In the rows, zero is written as 128.
Named moves (each a turn or a mirror), then the moves between two rows, first move first; the first pair answered:
move z_465:
[146 104 172 146  94 131  98 124 148 138 130  83  52 160 137 106 120 140
 164 158 141 137 145 162]  ->  [147 107 167 132  88 131  93 132 144 139 122  83  61 163 144 107 114 146
 165 153 136 142 142 171]
[125 159 111  85  93 130 128 121 121 135 140 156 127 136 147  97  83 131
 180 131 153 141 125 138]  ->  [112 145 135 123 118 144 148  86 120 136 147 130 100 123 149 122 149 133
 163 172 170 105 131  99]
[129 133 117 158 162 103 150 126 132 124  91 126 131 122 135 155 137 127
 127 102 122 147 125 168]  ->  [124 133 120 168 163 104 145 115 129 128  87 119 127 118 140 153 147 128
 123 107 117 147 126 159]
move z_245:
[128 123 122 149 169 135 165  91 114 119 125 116 127 113 111 132 183 131
 130 133 133 100 153 113]  ->  [137 123 132 136 132  99 133 110 113 122  81 126 134 119 116 115 120 118
 140  70 100 130 126 169]
[103 116 157 153  82 107 129 101 119 136 108 102  87 165 125 134 114 157
 153 144 132 109 108 147]  ->  [ 95 116 158 163  94 116 138  94 129 134 121  97  86 166 127 136 136 158
 147 164 147 104 113 134]
[ 90 136 121 154 125 157 147 139 118 113 181 152 131 142 118 133 142 150
 146 165 155 116 149 102]  ->  [ 98 134 113 135  81 113 108 163 120 115 132 156 140 155 122 118  75 137
 155  99 128 149 129 161]
[135 156 124  96 145 108 142 133  91 116 147 143 153 109 166 111 147 104
 111 183 173 160 141 144]  ->  [141 159 124  90 122  84 121 146  90 120 124 149 157 117 166  99 112 102
 110 146 153 176 134 172]
move z_665:
[137 133 134 179 146 101 147  80 129 130  87 117 119 119 142 130 184 139
 120 121 134 123 124 150]  ->  [120 125 120 173 159 110 157  78 130 129 106 123 127 106 134 137 183 134
 114 112 115 106 128 140]
[130 148 133  87  99 148 116 166 122 127 140 155 131  98 116 127 117 100
 152 124 134 147 156 127]  ->  [135 143 135  95  90 140 112 166 127 128 128 147 129 109 122 124 112  98
 158 118 131 147 153 141]
[125 147 119 121 154 145 132 132 119 100 140 150 142 129 140 128 140 160
 139 176 165 160 131 126]  ->  [123 137 123 140 121 106 120 128 121 100  92 131 135 136 141 120 116 153
 136 124 139 169 114 183]
[157 160 167 134 132 125 122 111 129 124  85 101 117 139 145 115 143 132
 131 169 173 172 106 145]  ->  [131 120 132 143 130  95 126 106 124 127  69 100 130 120 130 141 126 111
 112  80  81 133 104 173]
Now pairs of rows:
(2 to 3 moves a pair)
[ 97 109 164 156 122 131 122  83 155 121 105 101  85 129 155 151 169 117
 141 161 116 103 146 125]  ->  [108 127 159 121 139 154 124  93 149 122 139 124  97 120 148 145 171 118
 142 187 136 108 157  96]  z_245 then z_665 then z_665
[143 179 117 175 161 146 175  97 146 118 101 127 146 123 133 124 162 133
 125 148 159 152 147 137]  ->  [124 166 103 182 171 146 186  92 144 112 100 135 152 108 121 135 164 132
 108 122 121 130 146 135]  z_465 then z_665 then z_465
[ 59  65 101 207 143  84 202  77 123 141 138 117 107 109  78 147 185  84
  74 112  77  62 128 119]  ->  [103  79 156 223  93  52 162  51 127 145  81  84  50 144 101 123 180  95
 100 155 135 106 103 160]  z_665 then z_245 then z_465
[123 122 123 135 147 147 143 126 118 125 133 114 110 140 110 149 152 129
 138 155 130 103 118 107]  ->  [117 111 107 120 130 129 128 142 120 117 116 119 133 138 108 143 112 122
 133 102  92 118 111 134]  z_665 then z_465 then z_665
[114 117 111 118 150 117 129 129 115 147 114 121 182  80 138 140 119  97
  94  55  75 127 117 147]  ->  [119 131  99  96 161 136 128 142 115 143 143 142 192  77 137 140 114  95
  97  72  83 136 123 131]  z_245 then z_465
[148 136 134  86 160 109 160 116 118 154 176 122 111 118 124 124 153 118
 112 184 137 136 102  81]  ->  [145 122 119  59 138  96 137 138 117 161 164 123 136 111 118 118 108 102
 104 116  87 143  93 104]  z_245 then z_665
[145 119 159 103 142 148 103 126 144 164 137  87 118 105 110 152 150 169
 122 157 127  89 150  67]  ->  [143 113 150 100 140 139 110 130 144 164 132  86 127 100  99 158 143 164
 117 134 101  76 153  75]  z_665 then z_665 then z_665
[106 118 102 130  90 136 121 188 133 120 137 179 146 120 128 133 101 135
 158 118 113 113 135 129]  ->  [104  97 125 174  74 113 119 158 132 120 104 138 109 136 139 142 131 143
 159 126 119 106 131 153]  z_465 then z_665 then z_665
[128 115 155 160 110 124 143  99 128 131 115 117  89 147 140 149 157 134
 119 151 161 124 121 124]  ->  [139 145 126 104 112 143 130 152 119 121 133 159 129 144 142 122 100 133
 137 136 167 175 126 135]  z_465 then z_245 then z_465
[154 120 142 101 109  91 119 162 132 183 121 117  95 141 150  76  65  95
  97 114 138 149  99 104]  ->  [127  99 132 122 140 111 152 132 127 187 147 116  85 116 133 112 122  94
  74 127 112  92 113  55]  z_665 then z_465
[ 89 126  74 122 154 136 132 170 134 109 151 161 175 114 127 136 107 129
 125  68  76 135 147 146]  ->  [ 83 103 100 172 155 125 142 114 133 115 132 114 128 116 125 166 163 126
 111  91  68  85 142 133]  z_465 then z_245 then z_465
[146 134 172 116 117 143  74 137 127  90 114 153 123 119 115 124 157 134
 151 147 179 152 131 156]  ->  [126 121 172 155 126 136  90 118 120  86  98 140 111 115 113 139 187 141
 146 147 177 126 145 148]  z_665 then z_245 then z_665
[142  99 164  62 106  99  85 140 146 181 120  92 137 148 114 117  96  98
 100 106 110 137 107 135]  ->  [143  93 182  78 105  96  92 126 144 184 118  77 120 154 117 123 119 103
  96 110 111 127 101 133]  z_465 then z_245 then z_465
[142 113 154  71 104 107 112 103 132 172 125 107 111 119 111 137 120 104
  82  90  85 115  88 113]  ->  [143 107 158  84 121 120 122  88 131 177 140 104 108 115 106 150 142 111
  80 119  91  97  90  91]  z_465 then z_245
[116 132 128  95 131 165 139 136 139 143 190 129 107 104 135 111 128 152
 102 120 118 106 121  65]  ->  [107 114 138 120 120 153 129 113 144 149 167  96  89 108 136 116 143 152
  93 108 105  95 108  75]  z_245 then z_465
[127 150 139  76 126 166 124 140 137 146 180 137 125 122 132 113 131 135
 129 189 168 117 151  70]  ->  [119 130 122  64  94 133  94 154 138 154 153 140 153 113 114 113  66 109
 120  89 100 130 131 122]  z_245 then z_665
[149 155 118 109  92 125 118 170 114 121 112 165 145 146 133  90  45 124
 154 121 141 208 118 185]  ->  [150 172 114 107 143 170 146 170 113 113 169 182 149 124 137 103  99 138
 148 186 174 181 138 117]  z_245 then z_465
[113 103 128 154 134 130 148 104 123 145 128 117 105 123 119 160 172 135
 105 126 100  74 131 107]  ->  [143 152 130 111 142 162 143 141 120 134 154 153 125 139 134 121 150 152
 140 190 178 137 143  91]  z_665 then z_465 then z_245
[126  85 140 148  67 112 102 135 126 134 128 111  97 156 126 119 112 137
 146 123 114  96 129 149]  ->  [139 116 136 104  78 138  96 160 123 134 169 141 124 144 126 104  88 145
 153 150 135 120 140 128]  z_665 then z_665 then z_465
[133 194  98 133 170 113 149 152 123  80 111 161 199 128 153 112 108 132
 135 104 136 187 128 174]  ->  [136 201 102 140 181 124 153 140 120  81 113 155 188 133 162 107 129 138
 139 140 163 189 131 162]  z_665 then z_245 then z_665
[131 127 168 133 126  93 119 102 128 135  74 130 125 131 151  98 131 127
 142 112 114 134 124 163]  ->  [141 138 176 126 130 103 121 105 132 138  85 135 115 131 161  94 140 136
 152 141 142 141 124 152]  z_665 then z_665 then z_665
[171 148 120 117 196 121 167 126 143 127 148 123 133  77 154 124 164 147
 109 183 176 124 159 100]  ->  [143 114 103 109 194 108 168 118 136 139 148 115 142  55 140 148 156 125
  80 120 107  89 159 108]  z_245 then z_665 then z_465
[157 166 143  88 105 110 114 128 136 136 106 148 163  87 165 118 105 125
 161 160 162 175 122 112]  ->  [154 147 160  97  90  88 102 109 137 141  77 125 146  87 167 119 100 116
 159 129 148 170 112 137]  z_465 then z_245
[115 154 152  96 139 164 152 124 127 135 150 156 158 109 133 135 101 127
 157 174 145 102 146  80]  ->  [ 98 102 158 158 123 124 152  81 128 134 105 110 129 115 129 166 125 118
 148 126  95  61 137 113]  z_665 then z_665 then z_465
[140 113 171 104  74 124 102 110 128 153 143  99  87 137 120 125 125 125
 129 169 148 106 114 107]  ->  [135 102 158  97  48 109 100 119 121 151 121  96  87 140 126 129  97 126
 139 130 127 111 110 141]  z_465 then z_245 then z_665
[141 173 118  96 139 148 133 163 118 118 152 165 144 126 136 110 107 137
 146 150 170 179 136 127]  ->  [136 151 142 166 139 129 149 110 123 112 133 121 104 137 141 132 168 149
 149 181 181 141 131 123]  z_465 then z_665 then z_245
[109 134  99 138 144 123 148 134 124 126 140 132 147 125 123 147 129 140
 130 106 110 131 132 146]  ->  [121 136 104 118 140 132 147 150 126 124 146 143 152 120 125 144 119 136
 132 114 122 147 128 129]  z_665 then z_245 then z_665
[111 160 106 118 161 146 157 149 142 103 120 126 169  95 131 165 134 113
 140 124 140 146 126  95]  ->  [115 160 119 122 162 148 164 142 140 107 120 123 153  92 134 164 150 118
 136 142 151 145 128  85]  z_245 then z_665 then z_465
[120 142 109 148 148 106 136 127 134 122 116 130 150 109 139 136 108 113
 126  81 106 149 124 125]  ->  [127 150 132 156 159 121 150 107 134 126 134 117 128 115 144 140 145 119
 126 143 142 132 131  98]  z_465 then z_665
[101 137 125  85 132 126 106 149 143  82 179 144 124 103 114 145 135 162
 161 201 140 137 153  74]  ->  [ 66  87 115 149 125  89 116 117 146  84 137 108 108  97 107 179 151 156
 135 135  70  86 138 103]  z_665 then z_665 then z_465
[143 110 127 135  65 125  87 162 144 124 144 138 168 155 115  92  93 175
 129 104 144 137 128 157]  ->  [137 118 118 118  99 155 101 163 142 134 194 158 175 136 106 102 118 173
 121 145 148 118 151 106]  z_665 then z_665
[113 105 132 126 140 138 148 105 127 143 141 125 115 123 120 152 145 128
 111 133 121  96 133 112]  ->  [138 131 153 110 119 136 120 119 130 136 128 133 107 142 131 119 133 135
 132 162 177 139 122 124]  z_245 then z_665 then z_665
[115  87 121 100  87 114 121 137 118 147  69 152 145 121  85 159 110 127
 109  63  92 122 143 117]  ->  [122 116 115  60 118 153 129 159 119 151 125 185 156 114  82 149 116 128
 108 130 137 141 154  64]  z_665 then z_465
[124 120 122 153 187 148 163  84 133 117 127 113 136  99 139 158 181 119
  96 140 129  97 143 104]  ->  [115 108 106 140 157 120 143  99 135 123 100 121 150 100 133 154 141  99
  91  65  73 105 123 144]  z_665 then z_245 then z_665
[162 127 170 128 124 139 107  95 135 136 131 113  90 142 129 136 150 141
 132 192 170 138 120 112]  ->  [140 107 115 101 107 112  97 132 133 148 119 139 138 125 113 138  77 110
 126  83  79 136 107 156]  z_465 then z_665
